0: array([082, 098, 111, 088, 116, 125, 115, 075, 081, 086, 127, 087, 074, 091, 099, 088, 081, 137, 094, 079, 104, 086,
       106, 146, 115, 102, 113])
1: array([156, 169, 162, 202, 182, 152, 153, 183, 157, 197, 169, 215, 210, 183, 193, 175, 208, 160, 174, 194, 180, 160,
       190, 133, 147, 158, 154])
2: array([086, 085, 107, 070, 055, 059, 095, 107, 105, 086, 111, 096, 083, 113, 101, 073, 090, 114, 083, 083, 095, 092,
       075, 129, 111, 093, 085])
3: array([159, 216, 166, 196, 178, 136, 149, 177, 163, 196, 152, 203, 161, 157, 201, 199, 209, 145, 157, 198, 192, 173,
       204, 144, 166, 173, 176])
4: array([050, 086, 074, 092, 073, 141, 080, 081, 116, 102, 097, 103, 098, 050, 113, 061, 060, 074, 082, 088, 114, 069,
       061, 069, 116, 059, 066])
5: array([128, 104, 172, 082, 114, 125, 139, 110, 109, 084, 135, 080, 081, 110, 109, 137, 085, 150, 143, 092, 093, 157,
       071, 148, 143, 163, 159])
6: array([093, 088, 098, 097, 086, 115, 108, 081, 108, 089, 135, 110, 097, 104, 088, 086, 080, 127, 123, 091, 103, 113,
       097, 120, 124, 084, 118])
7: array([161, 169, 158, 155, 159, 149, 157, 129, 143, 102, 152, 171, 146, 153, 140, 164, 168, 152, 164, 160, 134, 149,
       149, 138, 149, 159, 153])
8: array([145, 164, 137, 168, 169, 160, 177, 204, 119, 146, 158, 167, 159, 163, 140, 182, 164, 131, 168, 166, 183, 166,
       158, 154, 174, 168, 171])
9: array([150, 135, 158, 120, 165, 148, 156, 147, 125, 118, 143, 112, 122, 139, 106, 131, 094, 156, 161, 100, 144, 130,
       129, 166, 137, 156, 146])
10: array([145, 173, 175, 200, 168, 155, 164, 185, 148, 184, 168, 190, 146, 144, 154, 160, 185, 155, 191, 211, 180, 171,
       198, 160, 165, 168, 156])
11: array([157, 114, 139, 097, 168, 147, 142, 122, 136, 095, 142, 161, 158, 166, 120, 135, 112, 137, 169, 139, 112, 173,
       117, 141, 141, 156, 165])
12: array([170, 190, 167, 179, 172, 147, 155, 207, 152, 198, 147, 210, 189, 167, 200, 197, 223, 172, 170, 157, 190, 180,
       192, 153, 164, 173, 169])
13: array([119, 093, 108, 069, 089, 143, 140, 102, 106, 117, 144, 117, 084, 147, 105, 133, 108, 141, 144, 133, 126, 096,
       102, 117, 148, 115, 115])
14: array([155, 139, 177, 163, 160, 148, 149, 178, 173, 169, 159, 168, 179, 157, 167, 155, 188, 168, 174, 177, 170, 144,
       193, 142, 144, 160, 160])
15: array([084, 090, 045, 081, 069, 110, 086, 087, 114, 105, 070, 077, 084, 095, 103, 077, 080, 099, 079, 084, 103, 089,
       105, 110, 110, 101, 091])
16: array([120, 111, 142, 096, 106, 133, 146, 079, 091, 086, 129, 086, 088, 117, 111, 082, 084, 109, 086, 083, 109, 105,
       092, 136, 129, 138, 080])
17: array([156, 126, 158, 105, 141, 145, 130, 105, 101, 103, 144, 142, 096, 151, 125, 144, 140, 161, 114, 112, 090, 152,
       089, 143, 140, 119, 160])
18: array([151, 155, 171, 158, 158, 129, 144, 132, 120, 138, 157, 132, 155, 165, 133, 169, 145, 154, 188, 167, 146, 186,
       190, 149, 145, 139, 165])
19: array([075, 098, 070, 084, 082, 129, 081, 077, 100, 093, 077, 084, 087, 102, 083, 085, 091, 122, 088, 110, 097, 060,
       074, 099, 077, 079, 079])
20: array([081, 102, 110, 093, 066, 103, 097, 095, 101, 098, 135, 081, 068, 074, 107, 079, 087, 111, 091, 085, 102, 089,
       091, 130, 082, 088, 092])
21: array([163, 196, 175, 204, 170, 145, 154, 197, 227, 200, 150, 175, 185, 168, 202, 169, 187, 141, 156, 170, 185, 178,
       199, 159, 180, 169, 161])
22: array([162, 189, 169, 170, 173, 171, 164, 202, 169, 160, 156, 180, 187, 165, 179, 179, 168, 127, 161, 175, 169, 171,
       180, 147, 153, 167, 172])
23: array([167, 182, 164, 190, 182, 144, 144, 166, 163, 178, 138, 170, 195, 169, 146, 176, 194, 151, 157, 176, 157, 159,
       149, 149, 155, 160, 168])
24: array([119, 113, 137, 095, 102, 134, 148, 081, 094, 087, 131, 084, 083, 115, 110, 079, 079, 111, 089, 085, 108, 102,
       091, 135, 125, 132, 078])
25: array([167, 116, 170, 087, 118, 145, 151, 116, 108, 104, 142, 119, 109, 132, 104, 145, 134, 135, 168, 095, 093, 131,
       089, 158, 126, 132, 156])
26: array([080, 090, 086, 113, 062, 085, 077, 085, 111, 093, 092, 081, 074, 059, 082, 058, 081, 075, 052, 081, 098, 077,
       081, 098, 140, 075, 058])
27: array([151, 108, 150, 125, 171, 127, 138, 167, 120, 142, 172, 120, 145, 156, 086, 092, 095, 138, 175, 114, 115, 134,
       130, 152, 170, 169, 146])
28: array([063, 096, 062, 082, 075, 081, 088, 090, 096, 084, 073, 074, 071, 075, 095, 075, 092, 114, 062, 081, 088, 074,
       097, 099, 088, 068, 073])
29: array([053, 093, 074, 078, 043, 063, 064, 069, 093, 089, 038, 073, 075, 062, 092, 064, 080, 078, 061, 100, 102, 065,
       086, 018, 058, 038, 075])
30: array([042, 100, 047, 078, 076, 110, 081, 094, 112, 090, 049, 091, 065, 046, 092, 035, 066, 044, 043, 076, 097, 064,
       087, 088, 042, 065, 021])
31: array([149, 168, 173, 162, 159, 129, 146, 133, 124, 145, 159, 139, 160, 165, 140, 170, 149, 154, 188, 170, 151, 186,
       191, 149, 145, 137, 162])
32: array([167, 115, 129, 109, 133, 132, 118, 088, 105, 099, 129, 076, 117, 117, 107, 102, 109, 095, 097, 096, 104, 115,
       110, 161, 110, 133, 115])
33: array([152, 197, 154, 187, 167, 124, 143, 202, 183, 210, 147, 202, 207, 166, 193, 182, 189, 146, 163, 194, 167, 163,
       190, 145, 167, 171, 157])
34: array([156, 140, 170, 149, 167, 142, 150, 153, 102, 120, 149, 177, 167, 174, 132, 174, 154, 149, 149, 148, 147, 163,
       142, 127, 155, 156, 146])
35: array([153, 097, 143, 128, 141, 128, 157, 117, 112, 107, 170, 115, 118, 124, 101, 150, 090, 135, 134, 124, 095, 115,
       111, 132, 147, 135, 151])
36: array([045, 104, 058, 089, 068, 087, 071, 087, 097, 095, 062, 066, 069, 050, 099, 060, 076, 066, 045, 070, 097, 070,
       071, 080, 048, 036, 033])
37: array([147, 170, 173, 191, 163, 154, 163, 178, 147, 182, 167, 185, 145, 145, 152, 162, 181, 154, 186, 203, 172, 169,
       192, 158, 164, 164, 154])
38: array([177, 213, 166, 199, 164, 141, 147, 198, 201, 184, 156, 189, 175, 159, 189, 174, 202, 150, 158, 202, 198, 164,
       210, 151, 146, 162, 164])
39: array([036, 093, 051, 095, 071, 120, 069, 078, 109, 094, 076, 084, 089, 060, 099, 057, 071, 107, 087, 087, 088, 066,
       071, 065, 058, 082, 065])
40: array([155, 140, 168, 150, 164, 143, 154, 151, 100, 118, 148, 175, 167, 172, 134, 170, 153, 147, 145, 145, 148, 162,
       142, 126, 155, 156, 140])
41: array([176, 168, 164, 147, 174, 147, 158, 180, 184, 190, 157, 183, 203, 177, 178, 177, 197, 143, 164, 198, 164, 182,
       195, 132, 155, 142, 166])
42: array([156, 115, 137, 099, 162, 144, 140, 118, 131, 095, 142, 156, 151, 166, 118, 132, 112, 138, 167, 135, 110, 169,
       117, 140, 141, 155, 162])
43: array([161, 172, 189, 183, 174, 139, 159, 182, 140, 123, 135, 152, 156, 170, 157, 171, 159, 152, 164, 144, 140, 174,
       203, 160, 174, 161, 143])
44: array([122, 085, 084, 070, 104, 159, 131, 093, 107, 102, 129, 079, 099, 119, 112, 097, 091, 132, 117, 066, 107, 079,
       086, 159, 135, 132, 105])
45: array([171, 120, 172, 139, 123, 135, 158, 129, 117, 104, 146, 134, 132, 149, 101, 158, 141, 157, 151, 108, 159, 173,
       118, 137, 165, 168, 159])
46: array([052, 093, 068, 080, 054, 073, 083, 084, 108, 103, 059, 109, 102, 087, 100, 073, 080, 034, 070, 096, 102, 067,
       087, 088, 063, 065, 067])
47: array([130, 112, 172, 095, 121, 126, 140, 118, 117, 096, 137, 091, 093, 118, 117, 141, 094, 149, 146, 100, 100, 159,
       083, 148, 146, 162, 158])
48: array([100, 117, 091, 084, 052, 050, 096, 092, 127, 111, 056, 092, 100, 117, 116, 086, 088, 101, 061, 089, 095, 079,
       094, 124, 089, 108, 106])
49: array([100, 099, 061, 096, 106, 091, 100, 080, 111, 096, 069, 093, 087, 076, 088, 070, 086, 074, 074, 097, 104, 084,
       089, 129, 066, 086, 093])
50: array([156, 114, 171, 147, 138, 126, 121, 105, 124, 102, 141, 124, 128, 173, 110, 177, 120, 157, 167, 114, 108, 154,
       105, 151, 167, 141, 157])
51: array([166, 160, 158, 171, 168, 152, 151, 150, 172, 209, 170, 183, 174, 150, 144, 161, 180, 151, 185, 185, 197, 185,
       151, 124, 159, 166, 160])
52: array([135, 199, 169, 180, 184, 164, 156, 209, 184, 207, 161, 197, 179, 154, 179, 191, 203, 154, 158, 165, 185, 176,
       199, 151, 164, 178, 161])
53: array([090, 089, 093, 091, 085, 116, 096, 108, 122, 095, 099, 083, 078, 075, 099, 048, 067, 097, 061, 074, 092, 063,
       078, 123, 113, 073, 132])
54: array([157, 115, 172, 145, 141, 125, 120, 107, 126, 105, 142, 126, 139, 174, 112, 180, 120, 154, 167, 112, 115, 153,
       108, 154, 167, 142, 159])
55: array([070, 098, 096, 080, 075, 135, 107, 098, 107, 092, 121, 090, 073, 072, 113, 079, 074, 083, 048, 078, 091, 066,
       109, 112, 103, 105, 080])
56: array([051, 090, 056, 088, 069, 106, 087, 097, 116, 103, 059, 086, 070, 050, 107, 072, 067, 102, 097, 086, 096, 070,
       079, 069, 085, 072, 091])
57: array([170, 184, 177, 178, 179, 142, 143, 160, 166, 179, 157, 196, 183, 152, 194, 179, 199, 157, 172, 184, 179, 154,
       200, 152, 146, 171, 180])
58: array([160, 197, 163, 166, 158, 149, 154, 194, 161, 187, 146, 170, 197, 173, 156, 156, 173, 134, 177, 210, 196, 178,
       187, 152, 168, 162, 150])
59: array([172, 182, 168, 160, 178, 149, 165, 185, 175, 215, 152, 184, 192, 175, 208, 201, 196, 169, 172, 184, 214, 174,
       180, 140, 154, 162, 164])
60: array([157, 204, 163, 180, 185, 152, 159, 184, 174, 192, 151, 199, 194, 165, 191, 176, 191, 148, 165, 193, 183, 172,
       176, 135, 157, 156, 155])
61: array([167, 210, 174, 187, 163, 132, 149, 199, 179, 186, 163, 205, 187, 175, 182, 181, 190, 147, 164, 200, 212, 190,
       192, 143, 157, 175, 172])
62: array([152, 134, 161, 185, 174, 146, 162, 136, 111, 148, 158, 138, 163, 165, 128, 177, 134, 155, 152, 121, 118, 153,
       144, 151, 150, 135, 164])
63: array([091, 099, 091, 093, 077, 119, 089, 097, 130, 118, 143, 096, 127, 123, 106, 040, 065, 106, 080, 090, 096, 071,
       079, 092, 101, 046, 063])
64: array([043, 103, 054, 083, 058, 051, 085, 084, 115, 112, 052, 086, 071, 055, 095, 050, 086, 047, 044, 063, 092, 085,
       101, 069, 048, 055, 069])
65: array([171, 153, 145, 139, 158, 146, 160, 176, 125, 089, 140, 139, 188, 164, 113, 174, 154, 124, 158, 162, 114, 165,
       116, 138, 152, 163, 148])
66: array([165, 196, 160, 204, 177, 152, 157, 185, 204, 196, 151, 153, 170, 158, 183, 197, 212, 147, 174, 191, 181, 172,
       220, 153, 154, 158, 161])
67: array([166, 117, 140, 086, 159, 136, 139, 113, 117, 085, 144, 125, 154, 149, 115, 127, 132, 144, 105, 089, 102, 125,
       105, 135, 151, 125, 135])
68: array([170, 203, 176, 192, 169, 143, 144, 178, 177, 182, 157, 186, 179, 167, 164, 181, 188, 158, 156, 171, 186, 188,
       168, 137, 155, 165, 161])
69: array([082, 093, 137, 092, 098, 106, 133, 102, 100, 117, 131, 113, 098, 119, 117, 079, 065, 120, 100, 103, 117, 099,
       086, 144, 114, 097, 097])
70: array([126, 117, 148, 137, 151, 139, 142, 119, 098, 094, 124, 115, 129, 136, 120, 145, 155, 131, 176, 113, 129, 145,
       106, 143, 153, 159, 153])
71: array([124, 080, 073, 092, 109, 143, 132, 103, 125, 109, 085, 082, 099, 121, 091, 081, 069, 114, 132, 093, 102, 077,
       084, 106, 107, 134, 128])
72: array([159, 163, 170, 186, 179, 146, 143, 172, 142, 186, 129, 173, 195, 184, 189, 181, 168, 168, 167, 157, 193, 155,
       156, 148, 147, 154, 150])
73: array([134, 104, 121, 102, 103, 126, 153, 103, 096, 108, 145, 101, 112, 122, 142, 123, 119, 136, 139, 097, 102, 134,
       111, 120, 142, 146, 116])
74: array([074, 102, 049, 083, 091, 110, 101, 069, 103, 104, 117, 111, 073, 087, 114, 093, 107, 111, 107, 108, 099, 061,
       065, 113, 129, 087, 107])
75: array([091, 105, 096, 080, 107, 126, 106, 091, 103, 105, 077, 084, 075, 082, 115, 087, 082, 122, 070, 075, 091, 107,
       088, 119, 104, 067, 108])
76: array([131, 109, 160, 113, 113, 142, 150, 093, 112, 095, 144, 120, 146, 151, 109, 148, 123, 153, 128, 111, 105, 113,
       102, 109, 115, 094, 153])
77: array([145, 091, 128, 149, 148, 135, 133, 117, 117, 103, 147, 127, 143, 152, 112, 111, 113, 161, 145, 110, 105, 140,
       122, 133, 132, 125, 139])
78: array([152, 141, 168, 181, 152, 140, 136, 144, 111, 159, 152, 165, 216, 147, 137, 188, 164, 127, 157, 170, 127, 178,
       196, 126, 147, 183, 178])
79: array([080, 102, 084, 087, 095, 073, 089, 087, 108, 098, 076, 089, 075, 067, 103, 065, 078, 080, 078, 107, 111, 083,
       073, 061, 095, 075, 079])
80: array([073, 110, 069, 098, 106, 109, 047, 066, 109, 117, 093, 102, 093, 061, 102, 074, 104, 080, 087, 100, 091, 076,
       090, 065, 068, 087, 078])
81: array([085, 094, 073, 076, 058, 079, 082, 084, 104, 078, 072, 084, 081, 048, 089, 052, 075, 056, 068, 087, 087, 084,
       093, 084, 049, 062, 090])

array([162, 118, 164, 104, 178, 158, 152, 135, 147, 117, 146, 116, 111, 155, 112, 126, 133, 147, 127, 109, 111, 153,
       137, 153, 138, 130, 135]) --> 9 67 77
array([119, 082, 077, 092, 105, 138, 128, 102, 123, 108, 090, 082, 096, 115, 093, 081, 071, 113, 128, 092, 102, 078,
       084, 108, 104, 129, 125]) --> 71 44 6
array([097, 110, 098, 094, 109, 118, 105, 101, 122, 086, 121, 093, 112, 099, 118, 106, 101, 106, 091, 096, 111, 121,
       103, 109, 103, 139, 128]) --> 6 0 32
array([038, 105, 056, 091, 065, 085, 065, 087, 096, 094, 057, 062, 067, 044, 101, 056, 075, 062, 039, 068, 097, 065,
       068, 075, 040, 032, 026]) --> 36 30 64
array([111, 107, 072, 108, 114, 094, 111, 096, 121, 103, 077, 105, 098, 088, 101, 083, 098, 081, 084, 108, 119, 097,
       100, 138, 077, 095, 103]) --> 49 15 75
array([165, 154, 158, 174, 164, 137, 150, 137, 123, 143, 153, 174, 139, 142, 131, 166, 155, 144, 174, 167, 127, 180,
       153, 147, 154, 153, 156]) --> 7 18 31
array([146, 112, 149, 116, 111, 131, 152, 123, 095, 088, 159, 110, 116, 161, 099, 111, 102, 148, 138, 085, 098, 116,
       109, 124, 146, 154, 090]) --> 73 35 77
array([110, 085, 124, 099, 122, 125, 143, 087, 110, 095, 112, 078, 143, 128, 116, 142, 108, 144, 121, 089, 099, 131,
       098, 133, 136, 146, 105]) --> 73 32 47
array([114, 108, 125, 106, 125, 133, 158, 104, 123, 096, 086, 076, 060, 120, 096, 092, 096, 119, 122, 124, 122, 099,
       096, 131, 143, 129, 145]) --> 71 24 16
array([153, 107, 167, 098, 150, 134, 139, 118, 112, 140, 144, 086, 126, 146, 132, 156, 156, 141, 157, 112, 150, 138,
       142, 141, 138, 144, 150]) --> 70 9 45
array([129, 118, 148, 133, 151, 138, 141, 116, 099, 096, 125, 114, 127, 138, 119, 143, 152, 133, 173, 117, 128, 147,
       106, 142, 153, 159, 153]) --> 70 50 54
array([165, 158, 165, 148, 173, 149, 157, 182, 146, 131, 156, 204, 166, 175, 176, 186, 194, 139, 170, 169, 176, 180,
       188, 133, 149, 166, 162]) --> 22 14 57
array([104, 097, 059, 071, 082, 109, 102, 072, 099, 101, 079, 089, 085, 083, 099, 085, 070, 107, 071, 086, 074, 062,
       083, 150, 114, 100, 062]) --> 15 49 19
array([170, 152, 144, 139, 159, 145, 159, 171, 123, 095, 140, 143, 184, 163, 114, 173, 149, 128, 160, 159, 115, 159,
       119, 138, 153, 162, 150]) --> 65 34 40
array([152, 131, 156, 148, 176, 139, 146, 131, 141, 166, 155, 113, 172, 126, 100, 147, 142, 150, 120, 129, 138, 188,
       142, 144, 169, 172, 160]) --> 62 45 40
array([056, 099, 056, 088, 087, 091, 041, 069, 105, 091, 045, 061, 061, 072, 102, 065, 092, 076, 050, 088, 092, 055,
       063, 065, 056, 050, 039]) --> 36 29 30
array([154, 143, 166, 180, 155, 141, 139, 148, 114, 161, 152, 165, 214, 150, 142, 187, 167, 131, 157, 169, 130, 177,
       194, 128, 149, 182, 177]) --> 78 31 18
array([134, 109, 107, 099, 114, 131, 103, 075, 111, 094, 134, 098, 115, 094, 093, 071, 085, 128, 128, 092, 094, 117,
       087, 113, 152, 123, 126]) --> 6 24 16
array([077, 099, 071, 085, 080, 123, 079, 077, 101, 093, 077, 084, 087, 099, 086, 083, 092, 120, 088, 106, 097, 062,
       076, 101, 075, 076, 079]) --> 19 28 15
array([111, 098, 071, 091, 064, 104, 078, 080, 106, 092, 099, 081, 051, 051, 090, 054, 064, 075, 061, 094, 088, 040,
       079, 113, 048, 070, 049]) --> 81 49 36
array([093, 093, 103, 111, 103, 123, 130, 090, 108, 104, 092, 081, 082, 108, 114, 066, 086, 136, 104, 095, 109, 075,
       094, 147, 097, 106, 104]) --> 0 69 75
array([054, 108, 060, 090, 086, 114, 089, 105, 119, 101, 060, 102, 079, 059, 101, 049, 080, 055, 058, 090, 106, 076,
       099, 093, 052, 073, 037]) --> 30 36 46
array([115, 073, 070, 079, 088, 114, 125, 101, 087, 087, 120, 087, 107, 111, 115, 080, 083, 089, 099, 108, 111, 092,
       111, 127, 102, 082, 103]) --> 6 15 20
array([151, 133, 160, 187, 173, 146, 161, 131, 109, 149, 160, 133, 162, 166, 124, 177, 125, 155, 150, 118, 115, 150,
       138, 152, 153, 132, 164]) --> 62 40 34
array([078, 087, 091, 106, 083, 082, 078, 078, 099, 083, 082, 096, 090, 100, 119, 090, 107, 086, 039, 069, 086, 100,
       097, 103, 102, 061, 085]) --> 28 75 26
array([136, 105, 122, 103, 102, 128, 159, 105, 095, 109, 148, 102, 116, 123, 146, 128, 122, 139, 143, 098, 104, 143,
       114, 122, 143, 154, 119]) --> 73 47 35
array([090, 093, 099, 108, 101, 120, 129, 089, 108, 103, 096, 081, 081, 102, 112, 069, 087, 131, 101, 095, 109, 075,
       095, 146, 098, 103, 101]) --> 0 69 20
array([133, 106, 128, 132, 150, 133, 126, 110, 101, 096, 153, 104, 080, 111, 082, 115, 083, 128, 153, 098, 091, 116,
       103, 127, 128, 100, 115]) --> 35 77 6
array([063, 083, 097, 106, 084, 129, 090, 099, 127, 093, 102, 092, 089, 066, 106, 087, 073, 037, 093, 085, 100, 072,
       069, 099, 077, 077, 069]) --> 4 55 46
array([084, 104, 061, 089, 101, 116, 104, 070, 104, 106, 125, 115, 080, 097, 115, 102, 109, 115, 114, 109, 100, 069,
       067, 120, 137, 096, 116]) --> 74 6 0
array([167, 206, 175, 190, 169, 144, 143, 184, 176, 183, 154, 186, 181, 169, 169, 187, 191, 158, 158, 171, 187, 187,
       169, 136, 156, 162, 160]) --> 68 60 61
array([167, 220, 175, 194, 168, 129, 147, 210, 186, 193, 165, 215, 189, 177, 190, 183, 196, 147, 165, 213, 223, 192,
       198, 144, 161, 179, 173]) --> 61 38 3
array([164, 188, 171, 194, 169, 144, 152, 191, 215, 195, 151, 169, 182, 166, 194, 166, 184, 141, 154, 166, 175, 174,
       192, 156, 178, 167, 160]) --> 21 66 38
array([099, 097, 106, 077, 066, 099, 100, 092, 102, 087, 153, 092, 057, 076, 103, 066, 087, 093, 075, 088, 103, 109,
       087, 129, 089, 037, 124]) --> 20 53 6
array([104, 099, 062, 097, 107, 090, 107, 083, 112, 095, 067, 093, 087, 079, 088, 070, 085, 074, 073, 097, 106, 086,
       090, 137, 067, 087, 095]) --> 49 15 28
array([090, 103, 117, 094, 120, 126, 119, 083, 089, 092, 130, 096, 084, 099, 107, 095, 087, 139, 102, 088, 107, 096,
       113, 145, 118, 108, 119]) --> 0 6 69
array([157, 127, 178, 190, 164, 146, 152, 181, 181, 168, 140, 146, 178, 151, 192, 176, 166, 162, 179, 191, 189, 155,
       153, 131, 149, 162, 160]) --> 14 72 23
array([125, 088, 066, 109, 122, 135, 084, 097, 106, 116, 112, 107, 116, 119, 103, 101, 093, 128, 107, 108, 080, 110,
       073, 136, 111, 100, 129]) --> 6 71 44
array([109, 090, 082, 078, 088, 108, 083, 105, 123, 113, 109, 105, 071, 057, 108, 059, 081, 107, 094, 102, 099, 068,
       071, 089, 102, 086, 071]) --> 79 20 56
array([062, 094, 076, 082, 050, 070, 070, 072, 093, 091, 048, 073, 077, 068, 094, 069, 080, 084, 067, 101, 102, 071,
       088, 028, 063, 045, 081]) --> 29 81 79
array([122, 102, 165, 083, 111, 126, 135, 108, 109, 086, 130, 080, 082, 109, 107, 134, 084, 147, 140, 090, 094, 152,
       071, 140, 136, 154, 152]) --> 5 47 25
array([105, 097, 111, 077, 068, 103, 103, 092, 102, 085, 165, 090, 052, 075, 103, 066, 088, 100, 077, 087, 103, 114,
       087, 134, 093, 036, 131]) --> 20 6 53
array([151, 118, 167, 124, 153, 158, 163, 123, 104, 131, 144, 104, 162, 167, 102, 176, 129, 148, 141, 122, 092, 109,
       158, 148, 142, 143, 152]) --> 62 35 54
array([072, 089, 080, 111, 053, 080, 068, 082, 111, 092, 083, 078, 069, 053, 080, 048, 080, 068, 043, 076, 099, 073,
       078, 094, 139, 069, 048]) --> 26 28 79
array([108, 091, 063, 091, 092, 097, 070, 093, 113, 091, 083, 094, 089, 087, 094, 066, 079, 094, 091, 082, 107, 092,
       109, 096, 107, 086, 104]) --> 15 49 79
array([086, 107, 115, 101, 073, 103, 098, 097, 106, 100, 137, 090, 080, 080, 108, 083, 092, 113, 099, 093, 107, 096,
       100, 132, 088, 094, 096]) --> 20 6 0
array([064, 095, 061, 083, 078, 083, 092, 090, 093, 081, 073, 072, 072, 077, 094, 076, 092, 120, 063, 081, 089, 075,
       095, 100, 090, 069, 074]) --> 28 15 19
array([153, 140, 162, 188, 172, 145, 161, 137, 119, 156, 160, 141, 167, 168, 134, 178, 134, 155, 153, 127, 125, 154,
       143, 151, 155, 137, 165]) --> 62 34 40
array([154, 092, 117, 133, 170, 149, 141, 123, 114, 116, 132, 149, 117, 136, 112, 093, 132, 143, 134, 122, 091, 137,
       125, 129, 142, 119, 140]) --> 77 67 35
array([116, 092, 123, 116, 119, 141, 148, 093, 113, 106, 148, 089, 107, 081, 093, 124, 110, 132, 123, 107, 104, 107,
       077, 108, 132, 139, 097]) --> 73 16 24
array([176, 088, 145, 104, 120, 142, 149, 116, 085, 099, 149, 131, 136, 115, 100, 133, 140, 130, 119, 095, 131, 126,
       092, 129, 153, 144, 135]) --> 67 73 25
array([101, 114, 090, 081, 052, 052, 098, 089, 122, 107, 056, 089, 099, 117, 111, 085, 087, 102, 062, 086, 097, 078,
       094, 124, 089, 107, 107]) --> 48 2 15
array([110, 085, 079, 065, 092, 127, 116, 091, 126, 106, 103, 097, 078, 081, 099, 099, 093, 101, 105, 086, 093, 091,
       071, 129, 103, 082, 085]) --> 75 74 20
array([127, 104, 093, 087, 085, 140, 133, 091, 095, 084, 122, 090, 092, 131, 091, 094, 103, 135, 129, 115, 101, 061,
       090, 133, 102, 131, 083]) --> 44 24 71
array([144, 167, 174, 187, 162, 153, 159, 175, 143, 176, 167, 183, 143, 143, 150, 152, 177, 153, 184, 202, 173, 166,
       189, 160, 163, 166, 155]) --> 37 10 14
array([162, 146, 142, 134, 151, 146, 152, 166, 124, 090, 138, 137, 178, 159, 111, 164, 147, 119, 149, 153, 112, 156,
       113, 136, 144, 155, 142]) --> 65 40 34
array([153, 091, 136, 156, 156, 143, 138, 121, 119, 103, 155, 131, 150, 161, 112, 116, 117, 172, 157, 116, 107, 150,
       127, 140, 143, 134, 149]) --> 77 42 50
array([098, 112, 093, 094, 077, 112, 099, 098, 132, 120, 110, 093, 091, 113, 107, 114, 116, 120, 061, 084, 111, 079,
       093, 130, 076, 109, 077]) --> 20 48 19
array([040, 092, 057, 095, 073, 122, 074, 081, 109, 096, 082, 087, 089, 065, 099, 058, 072, 110, 087, 086, 088, 067,
       073, 073, 066, 085, 072]) --> 39 56 19
array([088, 097, 090, 083, 095, 113, 131, 095, 089, 080, 103, 079, 058, 104, 096, 086, 106, 132, 076, 081, 090, 125,
       093, 109, 130, 088, 109]) --> 75 0 6
array([075, 095, 053, 075, 057, 137, 120, 101, 110, 092, 135, 090, 069, 039, 089, 053, 095, 134, 085, 103, 100, 081,
       082, 120, 072, 070, 059]) --> 20 19 55
array([070, 098, 075, 086, 087, 065, 083, 085, 109, 097, 070, 087, 072, 058, 103, 058, 076, 073, 071, 105, 113, 079,
       068, 051, 088, 067, 070]) --> 79 56 81
array([146, 098, 116, 100, 115, 142, 109, 087, 118, 115, 139, 077, 101, 134, 111, 127, 113, 117, 108, 098, 106, 087,
       106, 150, 119, 100, 094]) --> 32 44 24
array([162, 093, 126, 140, 182, 154, 148, 128, 114, 118, 139, 157, 121, 141, 114, 096, 139, 149, 141, 127, 090, 143,
       128, 131, 146, 122, 147]) --> 77 42 11
array([129, 189, 158, 171, 173, 157, 150, 195, 176, 198, 151, 187, 169, 145, 172, 179, 191, 142, 150, 158, 178, 166,
       187, 142, 154, 164, 150]) --> 52 60 68
array([100, 088, 102, 099, 094, 116, 108, 082, 107, 090, 136, 109, 101, 106, 089, 090, 084, 127, 124, 092, 102, 115,
       101, 121, 127, 090, 121]) --> 6 0 69
array([125, 084, 082, 070, 107, 165, 134, 094, 108, 102, 132, 078, 100, 126, 114, 096, 092, 132, 120, 064, 109, 079,
       086, 161, 136, 134, 106]) --> 44 71 24
array([165, 098, 121, 117, 150, 149, 150, 139, 097, 099, 144, 125, 103, 160, 118, 125, 132, 160, 163, 136, 098, 130,
       135, 148, 148, 111, 170]) --> 77 35 17
array([131, 103, 088, 113, 109, 133, 123, 098, 101, 109, 135, 080, 099, 116, 104, 110, 085, 139, 112, 105, 105, 115,
       101, 115, 103, 102, 123]) --> 6 71 0
array([093, 107, 083, 071, 038, 041, 090, 078, 120, 099, 045, 079, 087, 111, 107, 074, 076, 096, 049, 076, 086, 068,
       082, 122, 080, 100, 100]) --> 48 28 2
array([159, 142, 165, 173, 151, 131, 140, 136, 133, 162, 147, 169, 195, 165, 127, 195, 148, 142, 151, 164, 175, 172,
       181, 137, 161, 170, 167]) --> 78 31 34
array([100, 101, 105, 107, 095, 118, 112, 091, 115, 097, 139, 117, 104, 111, 101, 095, 090, 129, 128, 100, 110, 119,
       107, 122, 130, 093, 123]) --> 6 69 0
array([092, 126, 079, 059, 076, 102, 094, 104, 110, 109, 141, 100, 082, 054, 078, 056, 074, 105, 092, 076, 094, 080,
       077, 152, 107, 100, 051]) --> 20 55 2
array([154, 138, 168, 178, 154, 140, 139, 144, 117, 159, 151, 161, 209, 150, 138, 187, 164, 131, 158, 170, 128, 174,
       193, 127, 147, 179, 177]) --> 78 31 18
array([093, 087, 114, 073, 065, 066, 100, 109, 106, 092, 115, 095, 088, 117, 104, 083, 097, 117, 091, 086, 101, 097,
       083, 130, 114, 099, 093]) --> 2 20 69
